[[125 140 121 132 137 132 110 126 121 127 136 133 132]
 [117 120 120 127 130 131 126 134 126 126 145 131 117]
 [117 128 130 123 141 127 125 122 125 122 126 108 125]
 [133 134 129 129 128 121 123 105 140 131 129 122 134]
 [120 115 140 120 131 131 126 121 125 127 133 121 135]
 [119 131 127 131 131 132 128 142 132 132 115 151 125]
 [121 128 127 129 128 124 143 127 126 121 116 130 111]]
:
[[125 121 137 110 121 136 132]
 [117 120 130 126 126 145 117]
 [117 130 141 125 125 126 125]
 [133 129 128 123 140 129 134]
 [120 140 131 126 125 133 135]
 [119 127 131 128 132 115 125]
 [121 127 128 143 126 116 111]]

[[128 129 127 127 127 128]
 [128 128 128 128 128 128]
 [128 128 128 128 129 127]
 [105 111 125 126 125 123]
 [128 127 127 137 148 102]]
:
[[128 127 127]
 [128 128 128]
 [128 128 129]
 [105 125 125]
 [128 127 148]]

[[128 117 150 122 132 137]
 [133 129 126 125 127 127]
 [136 127 123 121 128 125]
 [113 132 121 130 122 130]
 [111 132 121 131 123 132]
 [135 125 125 121 127 126]
 [126 127 129 125 126 130]
 [120 132 129 132 124 133]
 [120 125 136 127 127 135]
 [125 132 137 132 125 134]]
:
[[128 150 132]
 [133 126 127]
 [136 123 128]
 [113 121 122]
 [111 121 123]
 [135 125 127]
 [126 129 126]
 [120 129 124]
 [120 136 127]
 [125 137 125]]

[[127 129 119 112 128 127 126 127 130]
 [130 128 127 155 134 130 128 127 129]
 [129 124 128 150 129 129 128 127 126]]
:
[[127 119 128 126 130]
 [130 127 134 128 129]
 [129 128 129 128 126]]

[[141 110 122 111]
 [121 157 130 138]
 [131 142 132 124]
 [112 124 127 152]
 [111 146 121 147]
 [147 113 126 115]
 [140 153 124 123]
 [139 134 132 124]]
:
[[141 122]
 [121 130]
 [131 132]
 [112 127]
 [111 121]
 [147 126]
 [140 124]
 [139 132]]

[[132 139 139]
 [114 157 121]
 [117 139 122]
 [118 123 110]]
:
[[132 139]
 [114 121]
 [117 122]
 [118 110]]

[[128 114 133 115 118 131]
 [144 129 121 121 134 151]
 [123 146 125 148 138 116]
 [116 117 136 131 120 107]]
:
[[128 133 118]
 [144 121 134]
 [123 125 138]
 [116 136 120]]

[[139 131 131 113 140 136 135 131 128 136 121 119]
 [118 128 120 151 121 128 135 129 124 132 133 125]
 [135 140 141 124 135 125 127 134 117 125 145 125]
 [122 125 134 124 116 123 135 134 143 118 125 131]
 [139 143 145 124 135 125 127 137 117 125 145 123]]
:
[[139 131 140 135 128 121]
 [118 120 121 135 124 133]
 [135 141 135 127 117 145]
 [122 134 116 135 143 125]
 [139 145 135 127 117 145]]

[[132 142]
 [129 117]
 [125 135]
 [129 107]
 [131 112]
 [123 140]
 [127 137]
 [127 137]
 [124 106]
 [132 152]]
:
[[132]
 [129]
 [125]
 [129]
 [131]
 [123]
 [127]
 [127]
 [124]
 [132]]
---
[[119 100 130 113 129]
 [148 141 118 132 114]
 [138 123 123 121 116]]
:
[[119 100]
 [148 141]
 [138 123]]

[[118 122 138]
 [125 129 119]
 [111 138 122]
 [104 132 139]]
:
[[118 122]
 [125 129]
 [111 138]]

[[155 119 154]
 [156 128 113]
 [145 124 114]]
:
[[155 119]
 [156 128]
 [145 124]]

[[154 114 117]
 [151 122 113]
 [105 130 149]
 [126 136 116]
 [154 117 112]]
:
[[154 114]
 [151 122]
 [105 130]]

[[107 123 135 121]
 [149 132 118 132]
 [143  98 128 104]]
:
[[107 123]
 [149 132]
 [143  98]]

[[118 126 119 129 123]
 [130 129 135 131 130]
 [102 122 119 139 119]
 [130 128 131 129 129]
 [130 128 128 127 129]]
:
[[118 126]
 [130 129]
 [102 122]]
---
[[115 115 102]
 [100 135 155]
 [144 126 146]]
:
[[115 115]
 [100 135]
 [144 126]]

[[131 142 119 135]
 [138 135 126 109]
 [142 143 126 128]
 [127 129 121 102]]
:
[[131 142]
 [138 135]
 [142 143]]

[[120 138 140 134]
 [132 124 146 132]
 [107 106 116 140]
 [110 114 136 129]]
:
[[120 138]
 [132 124]
 [107 106]]

[[151 147 130 149 134]
 [110 129 140 124 130]
 [136 107 126 126 145]]
:
[[151 147]
 [110 129]
 [136 107]]

[[138 123 117]
 [133 105 147]
 [110 130 148]
 [129 122 133]
 [119 130 140]]
:
[[138 123]
 [133 105]
 [110 130]]

[[128 127 128]
 [129 152 133]
 [128 124 127]
 [128 132 129]]
:
[[128 127]
 [129 152]
 [128 124]]

[[127 125 133 139 125]
 [130 156 123 126 115]
 [130 132 123 116 129]
 [131 133 137 136 126]
 [131 135 138 134 127]]
:
[[127 125]
 [130 156]
 [130 132]]

[[131 130 130 128 149]
 [121 126 150 129 141]
 [148 116 135 128 138]]
:
[[131 130]
 [121 126]
 [148 116]]
---
[[130 149 133]
 [138 136 119]
 [136 144 127]
 [136 126 150]
 [110 124 122]]
:
[[133 149 130]
 [119 136 138]
 [127 144 136]
 [150 126 136]
 [122 124 110]]

[[130 150 126 129 136]
 [128 119 142 134 107]
 [131 144 124 128 133]
 [129 124 139 133 113]
 [143 135 112 132 118]
 [132 157 127 129 136]
 [128 128 129 127 128]
 [129 122 141 133 111]
 [128 133 125 129 128]
 [132 158 126 129 137]
 [131 151 126 130 136]]
:
[[136 129 126 150 130]
 [107 134 142 119 128]
 [133 128 124 144 131]
 [113 133 139 124 129]
 [118 132 112 135 143]
 [136 129 127 157 132]
 [128 127 129 128 128]
 [111 133 141 122 129]
 [128 129 125 133 128]
 [137 129 126 158 132]
 [136 130 126 151 131]]

[[115 126 144 146 157 137 110]
 [139 142 133 123 155 153 125]
 [143 144 104 102 123 140 149]
 [144 140 119 115 140 150 133]]
:
[[110 137 157 146 144 126 115]
 [125 153 155 123 133 142 139]
 [149 140 123 102 104 144 143]
 [133 150 140 115 119 140 144]]

[[140 151 118 145 118 153 135 145 120]
 [128 115 156 125 142 114 128 111 137]
 [137 152 115 142 120 152 132 145 122]
 [139 153 117 144 119 154 133 145 120]
 [133 156 114 136 127 152 128 143 130]]
:
[[120 145 135 153 118 145 118 151 140]
 [137 111 128 114 142 125 156 115 128]
 [122 145 132 152 120 142 115 152 137]
 [120 145 133 154 119 144 117 153 139]
 [130 143 128 152 127 136 114 156 133]]

[[152 154 146 142 142 133 132]
 [150 153 148 145 147 136 134]
 [130 135 143 148 154 145 144]]
:
[[132 133 142 142 146 154 152]
 [134 136 147 145 148 153 150]
 [144 145 154 148 143 135 130]]

[[141 149 136]
 [137 116 117]
 [138 117 116]
 [137 143 138]
 [131 143 141]
 [145 111 103]
 [137 147 138]
 [114 106 140]
 [136 128 128]
 [138 114 114]
 [141 148 135]]
:
[[136 149 141]
 [117 116 137]
 [116 117 138]
 [138 143 137]
 [141 143 131]
 [103 111 145]
 [138 147 137]
 [140 106 114]
 [128 128 136]
 [114 114 138]
 [135 148 141]]

[[140 112 139 125 123 124 119 124 123 113 108]
 [142 111 139 125 123 127 119 124 123 113 107]
 [136  99 139 120 115 124 126 124 146 116 112]
 [143 108 139 125 123 124 119 124 123 113 108]]
:
[[108 113 123 124 119 124 123 125 139 112 140]
 [107 113 123 124 119 127 123 125 139 111 142]
 [112 116 146 124 126 124 115 120 139  99 136]
 [108 113 123 124 119 124 123 125 139 108 143]]

[[106 153 120 119 151 126 125 153 124 118 115 127 152]
 [143 132 135 145 132 128 114 130 128 138 100 125 131]
 [137 125 155 122 129 152 137 129 152 153 116 150 129]
 [130 112 143 115 115 142 143 116 142 144 148 141 115]
 [132 119 155 117 121 152 142 123 153 155 128 150 122]
 [ 99 149 126 115 150 135 135 151 133 124 121 137 150]]
:
[[152 127 115 118 124 153 125 126 151 119 120 153 106]
 [131 125 100 138 128 130 114 128 132 145 135 132 143]
 [129 150 116 153 152 129 137 152 129 122 155 125 137]
 [115 141 148 144 142 116 143 142 115 115 143 112 130]
 [122 150 128 155 153 123 142 152 121 117 155 119 132]
 [150 137 121 124 133 151 135 135 150 115 126 149  99]]
